Rotation paths and how fast each direction turns (degrees a step):
Each turn is a multiple of 5 degrees from 10 to 175, or 0.
Each row of a path follows its step; steps can be skipped.
Path 1:
step 0: [ -8  13  19 -11 -21 -22  12   1   1  -2  13   2   2   4 -17 -31  22  40
  15   9  41  17 -20  -1 -21  20  -2 -21  29 -20   7  25 -20   2  -7 -39
 -38  29  20 -23  18  13  -2 -21  -1  -9  19 -10   3 -23   2  -8  55   5
   0 -51 -12  13 -13]
step 1: [-31  -7  23   8 -25 -19  -6 -14 -19   5  -7 -17   0   0 -27 -12  26  20
  24 -20 -51 -13   6  -3   6 -20 -14 -14 -20  15   8  26  24  -6  -6  20
  -1 -28  44 -24 -17  10  -9 -41   1  10 -24  27  47  -6  25  -5  12  21
 -11  -2 -24 -22 -23]
step 2: [ 37 -21  13   0  -2 -28 -11 -14  -4  13  -3  -5 -29  -9  24 -33   5  14
 -23  16  -2   2   0 -40   5 -44 -20  30 -11   0  -6 -20  10  36 -11  22
 -16  -2 -28  10  38  -3   4 -41 -22  18  21  14 -12  32  18  19 -12  22
  -2   9 -43  -7 -11]
step 4: [-34  -1  -6  10  17   0  42  10  16  43   6 -32  18 -10  22  -5 -21  -5
  32 -26 -30 -30   1 -26 -17 -14   4 -19  -4 -19  -7  14  -8  21 -25 -45
  53  -2  -9  -4  18  11 -43 -11  -6  16   1 -11  11 -19  -6 -13 -16 -16
 -12  21   9  -3 -14]
step 6: [ 28   7   8  21  23  15  14  20   0   9  -1  18  18  -2  17  -7  20 -46
   3  22  -6   2 -36  39  32  17 -12 -35   8   3 -16   0  14  25  13  25
  -1  -1 -31   6  27   7 -12   5  20 -47 -31 -10  -2  -9  -7   7 -17  17
  -5 -55   6 -31  -3]
step 7: [  6  20  17  29  14  16  33 -18  -7  21 -26 -42  15  -4   7   2  17 -20
  26   5   0  -3 -25   3  -3  21 -13   9  11  18   8  -1  10   5 -10  20
 -23  24  21   9 -17 -35 -36   1 -31 -19  43   0  -2 -29 -45 -31  21  20
  30  16  21  18   9]
step 8: [ 10   1  -7 -29 -29  28 -15  41  -5  18 -14 -14 -15 -17 -40  37  17  29
  44 -22  25  14  18  12   0 -10 -15  -4  -2  11  12  -2  12  11  -4  -1
  -9  13 -24   4 -19  27 -19 -27 -26  15   2   7  11  14 -37   0  35   7
 -13 -26  -9  -7  48]
step 10: [ 14 -18   8  36  -5 -33 -25 -29  11   8 -18 -17  -8  -4  12 -17  -9   6
  39   6 -20  15  28   1 -17  -3  18  41  31   2   5  22   7  47  -8   4
 -24 -25   3 -24 -26   2  16   9  -8 -45   1   7 -38  10 -17  17 -16  -9
   8  31   3 -33   5]
step 11: [  5 -16  -8   2 -25  11 -21   1  56 -27  22 -18   3 -11 -40 -31   5  15
  14  47   7 -38   3 -32 -11   9  -7   2 -24  -6 -11   3  19  17  33 -23
  22 -12 -33  37 -11   4  -5  16 -24  23  -1  15 -20 -16  -6  -4   7 -15
  -7  21  20 -16  18]
step 12: [-17 -14 -26   7  16  -1  26  -7 -34 -23  29 -34  25 -22  21  30 -58   8
   3   5   0   5 -24  12  12  -5 -12   5 -12 -13 -18   3  37  -5  35 -25
   2  15 -13  -7 -23  -8   7  14 -15  25 -25   7   5  19  -5   6 -30 -37
 -47   3   1   7  -8]
step 13: [-10  42 -31 -16  16 -21  15  10 -15  18   6  24   3  -7  -3  11  19 -24
 -13  22   2   2  21   7  13  -8  57  -1 -16   5 -25  -6  -7   2   0 -19
 -13  -4 -48 -37  -5 -37  -5   7 -23 -48 -21 -11 -11  17   2 -27 -21 -30
   7  33  -4  -2  -4]
[  4 -10   2  -6   1  -8  -5   5  -4   5  -7 -10  -4   2   4   6  -5   0
   2   3   4   3  -2  -2  -8   0  -7  -6   3 -10  -2   1  -1  11 -13  -3
   3   2  -6  -3   4  -2   4  -3   3  -4  -1  -2   0   5  -6   8  -4  -7
  -7 -15   4  -1  -3] | 175
[ -8   7   8   3  -3  -3   1 -11   3  -2  -6   2   0  -3   5   3 -13   1
   2   3   5   2  -1   2   3   7   1  -2   3  -3  14  -3   0   3  10   2
  -7  -1 -13  -1  12  -1  -3   5   9   4  -9   4   7   1   4   0   8   1
  -5  -4   0   4   3] | 120
[  2   1   0  -5  -6   4  -8   0  -3  -1   3   3  -2  -1   2   1   0   7
   8  -2 -11   3  -8  -1  -4   5   8  -2  -3   3   4  10 -15   3   4  -1
   4  -3  -4  -8  -1  10   0  -4   3 -12  -1   1  -4  -5   9   4  -3   7
   3   1   4   8 -11] | 80
[  3  -7   6  -3   2  -4   3   7   2   3   4   7   3  -4   0   6 -14   3
   1   1  -2   2  -4  -1  -4   0   0   2  -5   5   4   6   6   3  -7   1
  -6   1  11   6  10  -1   1   8  -7 -10   0  -2 -10   4   0  -8   5   2
  -5   8 -11  10   1] | 140
[  3  -7   6   2  -3   2  -8   4  -3   4   4   7  -5  -5  -9   1   4   6
  -3   4  -8  -7  -5   8  -3   6  10  -8   4  -6  -5  -6  10   0   0   6
  12  -5   0   1   5   2  -4   0   5   2  -9   6   4   1  -5 -10   6  -9
   7  -1   2   0  -2] | 140
[  0   6   3  -8   1   4   7   7 -11   3   1  -3   5  -1   7  -5   1  -1
 -10   3   4   7   2   2   9   6   0  -7  -5   2   5  -3  -2   3  -1   0
   1  -7  -1   6  -8   7   2   5   4 -10   5  -6   7   4 -12  -9   9   6
   1  -2   7   0  -6] | 45
